In the data rows, zero lies at 4.5, halfway between 4 and 5.
Each row has a hidden score. How much does it go up from the first row of each pair to the second? 20 means little or no change, 40 a big rise and 0 a big fall. The score is a weighted sum of the row's numbers plus the product of two more (or one squared), each taken from its middle value.
[4 6 6 3 5 6 5 6 6 5 5 4 1 2 5 5 4 7]
[4 5 5 5 5 5 4 4 3 5 5 6 6 5 5 6 4 4]: 14
[4 7 5 5 4 4 5 5 3 4 5 5 3 5 5 5 3 6]
[2 6 3 6 5 8 4 6 3 5 7 4 3 5 7 4 5 4]: 15
[4 6 3 4 5 5 3 5 3 5 5 4 7 6 5 6 5 3]
[4 6 4 4 6 8 3 5 3 6 7 3 3 7 7 4 3 4]: 24
[4 6 4 6 6 5 7 7 6 5 4 5 2 2 4 4 6 8]
[3 5 6 2 7 3 5 5 4 4 2 5 6 4 3 8 5 4]: 23
[7 5 4 6 2 4 1 5 6 3 3 3 6 4 4 3 4 4]
[2 5 5 3 6 6 5 4 2 5 6 4 7 8 5 8 6 3]: 9
[4 5 3 6 5 7 3 4 3 5 6 3 3 6 7 3 4 4]
[7 5 4 5 4 6 4 3 6 5 6 3 4 2 5 1 6 4]: 29
[3 6 6 4 6 4 6 7 4 3 3 5 6 3 3 7 5 6]
[4 4 6 5 4 5 7 7 5 6 6 7 3 5 5 3 6 5]: 27
[5 5 6 4 4 5 5 4 5 6 5 4 1 5 6 2 4 5]
[6 2 4 3 4 3 4 3 6 5 3 2 6 5 4 3 4 1]: 16
[5 6 5 2 5 3 2 5 7 4 3 3 6 2 4 8 4 6]
[6 5 3 6 5 3 7 5 6 4 2 6 5 2 3 5 5 5]: 24
[5 1 8 3 3 3 5 2 4 5 4 4 5 6 5 3 4 4]
[4 4 8 6 3 5 6 4 5 5 6 5 3 5 5 2 4 5]: 27
[4 4 3 5 4 2 7 6 4 4 3 6 6 4 3 7 6 4]
[4 4 3 6 4 7 4 7 3 6 7 4 3 6 7 4 5 4]: 30
[5 2 6 4 4 3 7 3 5 4 4 6 6 6 4 5 6 3]
[6 4 5 3 5 3 1 3 6 4 3 5 7 4 3 7 4 3]: 28
[4 3 8 4 4 3 5 3 4 5 5 6 5 5 4 5 6 4]
[3 6 4 7 4 6 3 7 4 4 5 5 4 4 6 5 5 6]: 22
[4 2 7 3 4 3 6 3 5 5 5 5 6 5 4 4 5 3]
[3 7 6 4 5 4 6 7 3 4 5 6 4 3 3 8 3 7]: 25
[4 2 5 5 5 4 5 4 7 4 4 4 4 5 3 3 4 4]
[8 2 3 4 4 4 5 3 6 4 2 3 5 5 4 1 5 3]: 35
[7 4 5 5 5 1 4 6 7 5 3 5 5 4 5 6 4 3]
[7 4 1 6 3 2 4 7 6 3 1 6 7 5 4 4 5 2]: 18
[5 3 3 4 5 5 5 4 4 5 4 2 7 8 7 7 6 1]
[6 4 4 4 6 1 2 4 4 4 1 6 7 4 3 6 4 4]: 25
[6 4 6 4 5 3 3 2 7 5 4 4 3 2 4 2 5 4]
[7 2 3 5 3 3 3 2 6 4 4 4 5 6 5 2 5 1]: 21
[3 7 5 3 6 6 4 5 2 5 6 4 5 6 5 5 3 5]
[3 8 5 3 6 5 5 5 3 4 4 5 6 4 3 7 5 6]: 18
[6 2 3 5 4 2 3 4 4 4 3 5 7 5 3 6 4 3]
[2 5 5 6 6 5 6 7 0 5 7 7 3 2 3 7 3 6]: 23
[5 4 5 4 3 5 3 3 7 4 5 4 4 3 5 4 4 4]
[5 4 4 4 6 2 3 4 6 4 3 5 5 4 2 5 3 4]: 17
[5 5 5 5 6 6 5 4 5 5 5 3 2 4 6 3 5 5]
[6 3 2 4 4 5 4 3 6 5 3 3 5 6 5 3 5 2]: 18
[5 7 3 6 4 5 2 6 5 4 4 4 4 6 5 4 3 5]
[5 5 3 6 5 3 8 6 6 4 3 5 4 3 3 5 6 7]: 7
[1 7 7 3 6 5 6 7 3 4 5 6 3 2 3 7 3 8]
[5 2 0 6 3 4 5 3 5 4 4 3 6 7 5 3 6 2]: 21
[6 3 5 5 3 4 5 2 5 5 4 4 3 3 5 3 5 5]
[7 3 2 7 2 2 6 6 6 4 2 6 4 3 3 4 6 3]: 25
[4 3 6 3 5 4 5 2 4 5 5 4 6 4 4 6 6 3]
[6 4 8 4 3 4 5 4 4 5 3 4 3 6 7 4 3 4]: 21
[4 5 6 4 4 3 6 8 3 4 3 5 5 3 3 8 5 7]
[2 6 5 4 4 4 5 7 2 3 6 6 5 2 3 7 4 6]: 25
[3 6 3 4 6 7 0 4 3 5 8 4 3 4 6 3 4 4]
[3 4 7 3 4 5 3 1 2 4 7 4 6 5 5 3 5 4]: 9
[5 4 6 3 3 5 5 2 4 5 5 3 6 5 4 4 5 3]
[5 5 6 5 6 7 6 4 7 5 6 5 1 2 4 2 4 7]: 21
[3 6 6 2 4 8 5 5 0 5 6 5 6 6 6 6 5 3]
[3 7 7 4 6 5 6 8 4 3 3 5 4 2 2 7 5 7]: 24
[1 8 6 5 6 5 6 8 4 3 5 7 3 2 3 6 4 8]
[4 2 5 3 3 5 3 2 2 5 6 5 7 6 6 5 5 2]: 22
[5 8 6 2 6 5 5 6 5 3 3 4 6 4 3 7 4 6]
[3 5 5 3 5 8 4 3 1 5 7 4 6 6 6 4 5 4]: 8
[2 6 4 5 7 5 5 5 2 6 8 5 3 3 5 5 4 6]
[5 1 2 7 5 4 9 3 8 4 5 6 4 6 4 2 7 3]: 12
[4 3 5 2 3 5 0 1 3 4 4 4 8 6 5 4 4 2]
[8 2 4 4 4 3 6 1 7 4 4 3 4 2 3 2 4 2]: 33
[6 5 5 5 5 5 6 4 7 5 5 5 2 1 5 2 5 6]
[6 3 3 8 2 3 7 7 7 4 2 8 3 5 3 2 6 6]: 8
[2 4 8 5 4 6 5 4 5 5 7 6 3 3 5 4 3 6]
[7 4 3 5 5 1 1 5 5 4 2 5 7 4 3 8 3 3]: 35
[6 7 3 5 6 6 7 8 7 4 3 4 3 3 4 6 3 7]
[4 5 7 4 4 6 5 3 6 4 6 5 1 3 5 1 3 7]: 14
[5 5 2 7 2 5 4 8 4 4 2 6 5 5 5 4 5 5]
[7 3 3 5 3 3 2 3 6 3 2 4 6 5 5 3 5 2]: 21
[3 7 5 4 5 6 3 3 3 5 8 4 3 5 7 3 3 5]
[5 4 8 5 5 3 5 4 5 6 5 5 2 5 6 3 4 4]: 24
[3 5 6 3 4 4 6 4 3 5 5 4 5 5 5 6 5 5]
[3 6 7 2 7 5 4 7 3 4 3 5 6 3 3 8 4 6]: 23
[7 3 2 5 5 2 6 5 6 5 3 6 5 3 2 6 5 4]
[3 5 4 4 5 6 6 3 0 6 7 5 6 6 5 6 4 3]: 21
[9 4 2 7 1 2 1 5 7 3 2 4 7 4 5 4 4 2]
[6 7 4 7 2 3 3 6 5 4 4 3 3 3 5 5 3 7]: 14
[5 5 5 5 4 2 3 7 4 4 4 7 6 5 3 7 3 4]
[4 6 4 6 5 5 1 5 4 5 5 5 2 5 6 3 2 4]: 21
[5 4 5 6 3 5 7 6 5 5 5 6 3 6 5 3 6 5]
[4 2 5 1 4 4 4 1 3 5 6 4 7 5 5 3 5 3]: 14
[3 7 3 5 5 6 7 4 4 5 7 4 2 3 5 5 3 6]
[4 7 5 4 5 4 6 9 5 4 5 4 3 2 4 6 3 7]: 23
[3 6 3 7 4 7 3 7 4 4 6 4 2 5 7 4 4 5]
[6 6 3 6 3 5 2 8 6 3 1 3 5 5 5 4 3 5]: 18
[3 6 1 4 5 8 5 3 3 5 6 1 6 5 7 3 5 3]
[6 6 4 7 4 4 4 6 5 5 4 5 3 5 6 3 4 5]: 35
[6 8 4 2 6 5 3 5 6 4 3 5 6 3 4 7 4 6]
[4 6 6 5 5 5 3 5 1 6 6 6 4 4 5 5 3 5]: 18
[3 6 4 5 6 8 1 4 3 5 7 4 3 4 6 3 3 5]
[3 5 7 4 5 4 6 5 5 5 6 6 4 4 5 4 4 5]: 15
[4 6 2 5 4 7 3 3 4 5 7 2 5 6 7 3 5 3]
[5 4 1 7 1 3 4 6 5 4 1 6 7 6 3 4 6 3]: 15
[4 7 6 5 7 5 5 6 6 4 6 5 2 0 4 3 4 7]
[6 3 0 7 2 4 5 6 5 3 1 7 7 5 2 3 6 2]: 15
[4 3 6 4 3 5 6 8 5 6 6 6 3 4 4 3 4 5]
[3 8 6 2 5 8 5 4 5 5 6 4 3 2 5 3 5 6]: 31
[3 4 6 5 5 7 5 3 4 6 7 5 2 4 5 2 4 6]
[2 6 6 4 6 5 5 7 4 4 5 5 3 3 3 7 3 8]: 14
[4 2 7 2 6 3 4 1 5 5 6 5 6 5 4 4 6 4]
[5 4 4 4 5 5 3 3 5 5 4 3 5 5 6 3 6 3]: 32
[6 4 5 5 4 4 5 2 6 5 5 4 3 3 5 2 4 4]
[3 5 5 2 5 8 4 2 1 5 6 5 6 5 5 5 6 3]: 16
[5 6 1 4 6 7 4 5 3 5 4 2 6 5 6 7 6 2]
[8 2 2 5 5 4 7 2 8 4 2 2 5 3 4 2 7 2]: 18
[6 6 4 3 7 3 1 5 5 3 3 4 7 3 4 6 4 4]
[3 5 3 4 4 8 4 3 2 5 6 3 6 7 7 5 5 3]: 6
[6 5 3 7 2 4 2 5 7 3 2 3 6 5 5 4 5 4]
[7 2 4 5 4 4 4 3 6 5 3 6 5 4 3 2 4 3]: 23
[3 5 3 5 7 7 4 5 2 6 7 4 3 5 7 5 4 4]
[4 6 6 2 6 4 5 5 5 4 3 4 6 4 3 6 4 5]: 26
[5 1 2 6 5 1 8 3 5 4 3 6 6 3 2 4 6 4]
[3 6 4 7 4 6 4 7 4 5 6 7 3 6 5 3 5 5]: 38
[3 3 5 5 2 5 7 5 6 5 6 8 2 4 4 2 5 5]
[5 4 6 5 4 4 5 4 4 5 5 5 3 6 6 2 3 4]: 24
[5 3 6 5 3 5 2 3 5 5 4 4 6 5 5 3 5 2]
[5 6 5 2 6 5 2 4 6 3 4 4 6 1 3 6 4 7]: 18
[5 5 6 3 5 3 7 6 3 3 2 6 7 4 2 8 5 6]
[5 1 3 4 3 4 6 3 4 5 4 4 6 8 5 4 7 2]: 14
[3 6 7 5 4 5 5 7 6 5 5 5 1 2 5 4 4 6]
[6 1 3 6 6 2 7 3 6 4 3 5 6 5 3 4 5 2]: 15
[8 2 1 6 7 0 4 4 4 4 3 7 6 4 1 6 4 4]
[4 3 8 3 4 4 5 3 4 5 5 5 4 6 5 4 4 4]: 26
[2 7 7 4 6 5 5 7 3 4 5 5 4 4 2 8 4 7]
[3 6 6 4 5 3 7 7 4 4 4 6 2 1 3 5 3 8]: 21
[6 7 5 3 4 5 4 6 5 4 4 4 6 2 3 8 4 6]
[6 4 2 7 3 5 7 4 6 5 4 4 4 4 5 2 5 4]: 14
[4 3 7 3 5 3 5 3 5 4 5 5 6 5 4 4 5 3]
[2 3 6 4 4 7 6 5 5 5 6 7 4 5 4 3 6 5]: 14
[4 3 2 4 7 5 7 4 4 4 4 2 7 6 5 6 6 3]
[4 4 7 5 3 4 6 5 4 5 5 5 3 5 5 4 3 5]: 23
[5 5 5 3 6 2 2 5 6 3 4 4 6 2 3 6 5 5]
[7 2 1 5 5 4 6 2 7 4 3 3 5 4 4 2 7 2]: 24
[6 5 6 3 4 3 3 4 6 4 3 5 5 5 6 5 4 5]
[3 5 4 6 5 6 4 3 1 6 8 5 4 6 8 6 5 5]: 22
[2 6 5 4 5 7 4 4 2 5 8 4 5 6 6 5 5 4]
[5 2 6 4 6 2 6 2 5 5 5 5 6 6 4 3 5 3]: 23
[5 5 5 2 7 3 4 6 8 3 3 3 5 2 3 6 4 7]
[4 6 5 5 6 7 4 4 3 5 7 4 4 3 5 3 4 6]: 27
[6 4 3 7 3 4 5 5 7 5 4 5 3 3 5 2 5 5]
[5 3 7 4 4 3 2 2 4 4 4 5 6 4 5 5 4 2]: 13
[3 6 4 7 2 5 6 9 6 3 3 4 4 5 4 5 5 6]
[4 5 6 4 5 7 5 5 4 5 7 4 2 5 6 3 5 6]: 28
[4 6 6 4 5 6 5 6 5 6 6 3 2 3 6 5 5 6]
[3 4 4 4 4 7 5 4 1 6 6 5 4 6 6 6 4 5]: 17
[4 1 3 6 3 3 5 4 5 4 5 6 5 7 5 2 7 2]
[3 5 2 5 4 7 3 5 4 5 8 3 4 6 7 4 5 3]: 33
[8 4 2 6 3 3 2 7 8 3 1 5 5 4 4 3 3 3]
[3 3 7 2 5 6 3 2 2 5 6 4 7 6 5 4 6 3]: 9
[7 2 3 6 3 2 1 3 6 4 2 4 7 7 5 3 5 2]
[6 3 6 3 3 2 3 3 5 4 4 4 6 4 4 5 3 4]: 21
[3 6 4 4 5 7 3 3 2 5 8 2 2 5 6 5 3 5]
[1 7 7 5 6 5 7 8 4 4 4 6 3 3 2 7 4 8]: 8
[6 2 1 6 4 5 4 2 6 4 3 3 7 5 5 2 6 1]
[3 4 5 4 5 8 2 5 3 6 7 3 3 6 7 6 4 3]: 30
[7 4 4 6 4 1 3 6 9 3 3 5 3 4 5 5 3 5]
[3 7 5 4 7 6 5 5 3 5 5 3 3 4 5 5 5 6]: 25
[8 2 2 5 4 3 7 3 7 5 3 4 3 4 4 2 6 3]
[5 4 1 5 5 6 3 5 5 5 5 2 6 7 6 5 6 3]: 17
[5 5 5 5 5 6 8 6 7 5 4 4 2 3 5 4 6 7]
[4 4 4 3 4 5 4 3 3 5 5 3 7 7 6 4 6 2]: 22
[5 1 6 5 4 2 5 3 6 4 5 4 6 7 5 4 6 2]
[5 1 8 3 4 3 4 2 5 5 5 4 5 6 5 4 4 3]: 22
[2 7 7 5 6 5 6 7 4 4 6 5 2 2 3 6 4 8]
[3 5 5 3 4 6 5 2 1 5 4 6 7 7 4 6 6 4]: 20
[2 6 4 4 6 6 3 4 4 6 8 4 4 5 7 5 4 5]
[6 1 1 6 5 4 6 3 6 4 3 3 6 6 5 2 6 2]: 18
[4 6 6 4 5 6 3 4 5 6 7 3 2 5 7 5 3 5]
[3 5 4 6 5 6 5 5 2 6 8 6 3 6 5 4 4 5]: 19
[3 6 5 5 4 7 4 5 2 6 9 5 2 5 6 5 3 4]
[6 4 3 6 2 5 7 6 6 4 5 5 3 5 5 2 5 5]: 10
[6 4 4 7 3 3 5 3 7 4 2 6 2 3 4 2 4 6]
[4 2 6 5 4 4 6 3 7 5 6 5 3 5 5 2 5 3]: 17
[6 0 3 7 4 3 9 4 7 5 4 5 5 6 4 3 7 3]
[3 4 7 3 3 6 4 3 1 6 6 5 5 5 5 4 4 4]: 30
[6 3 3 4 4 4 7 2 6 5 3 4 5 4 4 3 6 3]
[5 4 2 8 1 3 5 7 6 3 3 9 5 5 3 3 4 5]: 22
[4 7 6 4 4 4 7 7 4 4 3 4 3 3 2 7 3 9]
[2 6 3 6 5 7 2 5 3 5 7 4 2 5 6 4 2 5]: 26
[6 1 7 5 4 3 4 2 5 4 5 4 6 4 4 3 5 3]
[8 0 1 6 4 3 7 2 7 4 4 5 5 5 3 3 7 2]: 20
[6 5 6 3 5 4 3 4 8 4 3 3 3 2 4 5 4 5]
[3 4 6 4 3 4 4 4 4 6 6 4 3 6 6 3 5 4]: 15
[5 2 4 7 4 2 7 5 7 5 3 7 3 4 2 2 6 5]
[4 2 6 4 5 4 4 2 4 5 5 5 7 6 4 3 5 3]: 30
[3 6 6 2 5 5 5 3 3 5 5 5 5 4 4 5 4 6]
[8 5 4 6 2 3 3 4 7 4 2 4 3 4 5 4 3 3]: 34
[3 8 4 5 5 6 6 8 6 4 6 5 2 2 3 5 4 9]
[2 7 5 3 4 5 5 7 3 4 5 4 4 6 4 7 4 6]: 20
[8 2 3 7 5 3 6 4 7 5 3 5 3 3 4 1 5 3]
[5 0 5 6 2 2 8 5 7 5 3 5 3 5 4 4 5 4]: 1
[6 2 3 3 2 4 2 2 4 4 3 2 7 7 6 3 5 1]
[3 5 7 4 4 4 6 3 3 4 5 5 5 4 4 5 3 4]: 9
[4 7 3 6 5 6 4 6 3 5 6 4 3 4 6 5 3 7]
[4 6 3 3 5 7 3 6 3 5 4 4 7 5 4 8 5 3]: 22
[4 7 2 3 5 6 3 5 3 4 4 5 7 4 4 6 6 4]
[6 4 5 6 4 4 3 3 6 5 4 4 3 4 6 3 3 5]: 15
[6 4 3 6 5 6 6 5 6 5 2 4 4 4 4 1 6 5]
[3 4 6 6 4 7 6 6 4 5 7 7 3 5 5 4 6 6]: 12
[6 4 6 5 4 5 7 4 6 5 4 4 2 5 6 2 5 5]
[4 3 8 2 5 5 5 2 3 5 5 5 5 6 5 5 4 4]: 11
[5 8 3 6 5 6 6 6 3 4 6 4 1 3 6 4 3 6]
[7 5 4 3 6 2 1 5 5 4 3 4 6 2 4 7 3 5]: 15
[3 6 3 5 7 5 7 5 1 5 8 5 2 3 4 4 4 7]
[7 5 3 7 0 3 0 6 7 3 0 4 6 4 4 3 3 4]: 22
[2 5 5 3 5 7 4 3 2 6 8 3 5 5 5 5 5 5]
[5 5 4 4 6 6 4 3 4 5 4 2 5 6 6 3 5 3]: 32
[5 5 6 3 3 7 6 6 5 6 6 6 2 6 6 4 4 6]
[6 3 4 5 3 3 4 6 8 4 3 5 2 4 5 5 2 6]: 13
[3 3 5 3 3 5 4 3 1 6 7 5 5 6 5 3 4 4]
[3 7 5 3 6 6 5 9 4 5 6 4 2 4 4 5 3 7]: 30
[4 5 7 5 4 5 6 5 3 6 7 5 2 5 6 3 3 6]
[3 6 6 3 5 6 5 6 7 5 5 3 3 3 5 5 4 6]: 15
[6 2 3 4 5 2 6 4 6 4 2 5 6 2 2 5 5 4]
[4 3 7 4 4 4 5 2 3 5 5 6 4 4 4 2 5 4]: 26
[5 4 5 4 6 2 3 2 6 4 5 5 4 3 4 4 5 4]
[7 2 5 4 4 1 1 3 5 4 3 4 6 4 4 5 4 3]: 18
[6 4 3 5 5 7 8 6 6 5 4 4 2 3 4 2 6 6]
[2 7 6 4 7 4 6 7 3 4 6 7 4 2 3 8 4 8]: 14
[3 6 3 5 5 8 4 6 4 5 6 3 3 6 7 4 5 4]
[4 5 3 6 3 5 2 4 4 5 6 4 3 5 6 5 4 5]: 27
[5 6 6 4 5 6 6 5 6 5 5 5 1 5 5 3 4 7]
[6 5 4 6 5 5 3 6 6 3 1 4 5 5 4 4 4 5]: 13
[7 3 5 4 3 3 3 2 5 5 2 2 5 6 5 4 4 3]
[4 5 2 7 3 4 6 7 5 2 4 6 5 4 3 3 5 5]: 16
[3 6 6 2 7 4 5 6 4 4 3 4 6 2 2 6 4 5]
[3 6 5 4 4 6 4 7 3 5 6 3 3 5 5 5 3 6]: 10
[4 6 5 5 7 8 2 4 3 6 6 5 2 5 6 3 3 5]
[4 6 7 3 6 8 5 5 6 6 6 5 3 6 6 5 4 5]: 17
[6 6 6 2 6 3 4 4 7 3 3 3 6 3 3 7 4 6]
[2 3 4 3 4 6 3 3 2 5 7 3 8 7 6 4 7 2]: 11
[4 4 6 5 5 4 6 3 6 5 6 5 1 4 4 2 4 6]
[4 5 5 4 5 2 5 4 6 4 4 5 5 5 3 4 4 5]: 25
[3 7 8 4 5 3 5 8 4 4 4 5 5 4 3 6 4 7]
[5 2 5 4 4 3 3 3 6 5 3 4 6 7 5 4 5 2]: 11
[3 3 4 3 4 6 5 3 4 5 6 4 7 8 5 5 6 3]
[3 5 1 5 4 7 4 4 3 5 5 1 6 8 7 5 6 2]: 24
[3 4 6 3 5 6 4 3 2 5 6 4 5 5 5 5 4 4]
[5 3 4 6 5 2 2 3 3 4 3 6 7 6 3 7 4 4]: 21
[3 6 4 3 6 5 4 5 4 4 3 4 7 5 4 8 5 4]
[5 6 6 3 3 4 4 5 5 4 4 5 5 4 4 7 5 5]: 30
[6 3 2 4 4 5 5 2 4 5 5 1 6 6 6 4 5 1]
[5 4 5 5 7 2 6 6 4 4 1 6 7 4 2 7 5 5]: 17
[4 7 5 2 6 4 4 5 4 4 5 4 5 3 4 7 4 6]
[5 3 6 1 5 6 3 3 3 5 5 4 6 6 5 5 5 1]: 22
[4 4 5 2 4 6 4 3 3 5 5 3 6 6 6 4 5 3]
[7 5 5 2 5 3 1 6 5 4 2 4 6 3 4 6 4 4]: 28
[5 4 5 5 4 4 6 4 6 5 5 3 3 3 5 3 4 5]
[4 3 6 4 5 3 5 2 6 4 6 5 5 4 5 2 5 3]: 17
[3 7 7 4 4 4 5 8 3 4 3 5 4 3 3 8 4 8]
[3 7 6 3 6 4 5 7 5 4 4 5 3 2 2 8 4 8]: 18
[1 6 6 6 5 4 7 8 3 5 5 6 2 4 4 6 4 8]
[4 3 5 4 3 6 4 4 1 5 5 4 6 6 6 6 4 3]: 26
[5 2 4 5 5 3 6 3 5 5 5 6 6 8 6 4 6 2]
[4 3 6 2 4 3 5 1 4 5 5 4 6 6 6 4 5 3]: 18
[5 6 3 5 5 5 6 5 6 5 3 4 3 2 3 4 5 7]
[4 3 5 6 4 4 5 6 4 5 5 5 4 6 6 4 5 4]: 16
[5 4 5 5 3 3 7 5 6 4 3 6 4 2 4 5 4 7]
[3 5 5 3 6 5 6 6 0 5 7 6 5 4 4 8 4 6]: 26
[3 5 7 4 5 5 6 5 4 5 6 5 1 2 5 3 4 5]
[3 5 7 6 4 4 5 6 4 5 5 6 3 4 5 4 4 6]: 14
[6 5 3 7 2 4 5 9 6 3 2 5 5 5 4 4 4 5]
[3 5 4 3 5 7 3 4 3 5 8 2 4 5 6 6 5 4]: 21
[4 5 6 4 5 5 4 5 2 5 3 5 6 7 4 7 4 5]
[4 4 5 5 5 6 5 5 0 6 6 6 2 5 5 6 3 5]: 29
[2 4 6 3 5 7 5 2 0 5 8 6 6 7 6 6 5 3]
[4 5 2 7 3 6 6 7 3 4 4 6 4 6 5 4 4 5]: 26
[6 1 5 4 4 2 6 2 7 4 3 4 5 4 3 3 5 2]
[6 4 3 5 3 4 1 3 5 4 2 3 7 6 5 3 5 2]: 25
[4 7 4 6 5 4 7 6 6 5 5 4 3 3 4 5 6 6]
[4 6 6 4 4 6 6 5 5 5 6 6 2 4 5 2 5 6]: 24
[7 3 5 5 4 3 5 4 5 6 5 5 3 4 4 4 4 5]
[5 2 6 3 2 4 4 2 4 5 5 4 5 5 5 4 5 2]: 22
[5 7 4 5 6 5 5 7 7 4 4 5 1 0 3 4 4 7]
[8 3 3 6 2 3 3 4 7 4 3 5 4 4 5 4 3 4]: 27
[1 6 7 4 6 5 6 8 5 3 4 6 3 2 2 7 4 8]
[8 2 3 5 5 4 6 3 8 5 3 5 4 5 4 2 7 3]: 32
[8 4 1 7 3 3 4 5 6 3 2 6 5 2 3 2 5 3]
[4 5 7 3 5 3 6 4 4 3 3 6 6 4 3 6 5 5]: 6
[2 6 4 3 5 7 7 5 0 6 7 5 5 6 4 6 4 4]
[4 4 8 5 4 3 4 3 4 6 6 6 4 7 5 4 4 4]: 17
[4 7 3 5 7 5 7 8 7 5 4 5 2 3 4 6 5 8]
[2 6 6 4 5 6 6 4 2 6 8 5 3 4 4 4 3 6]: 21
[3 7 6 5 5 5 6 6 3 5 8 4 2 4 5 4 4 6]
[6 3 5 5 3 3 5 2 5 5 5 5 3 5 4 1 4 5]: 12
[6 5 4 6 5 6 2 4 6 6 6 4 2 5 6 3 3 5]
[6 2 2 5 5 4 6 4 6 4 3 3 7 6 5 4 7 2]: 7
[5 1 7 3 4 3 4 1 4 5 5 4 5 7 5 4 5 2]
[7 1 1 5 5 2 6 4 5 4 3 6 5 3 2 5 5 3]: 19
[4 6 3 2 6 6 4 4 2 4 4 5 7 3 5 6 5 4]
[5 4 5 6 3 4 6 7 6 4 4 9 2 4 4 2 5 6]: 26
[5 4 6 4 4 5 4 2 5 5 5 4 4 4 5 2 4 4]
[4 8 5 4 4 6 6 7 6 5 5 5 1 2 5 5 5 7]: 26
[2 4 5 4 4 6 3 3 1 6 7 5 5 7 6 4 4 4]
[7 3 2 6 3 3 6 5 6 3 0 6 7 6 3 4 7 2]: 25
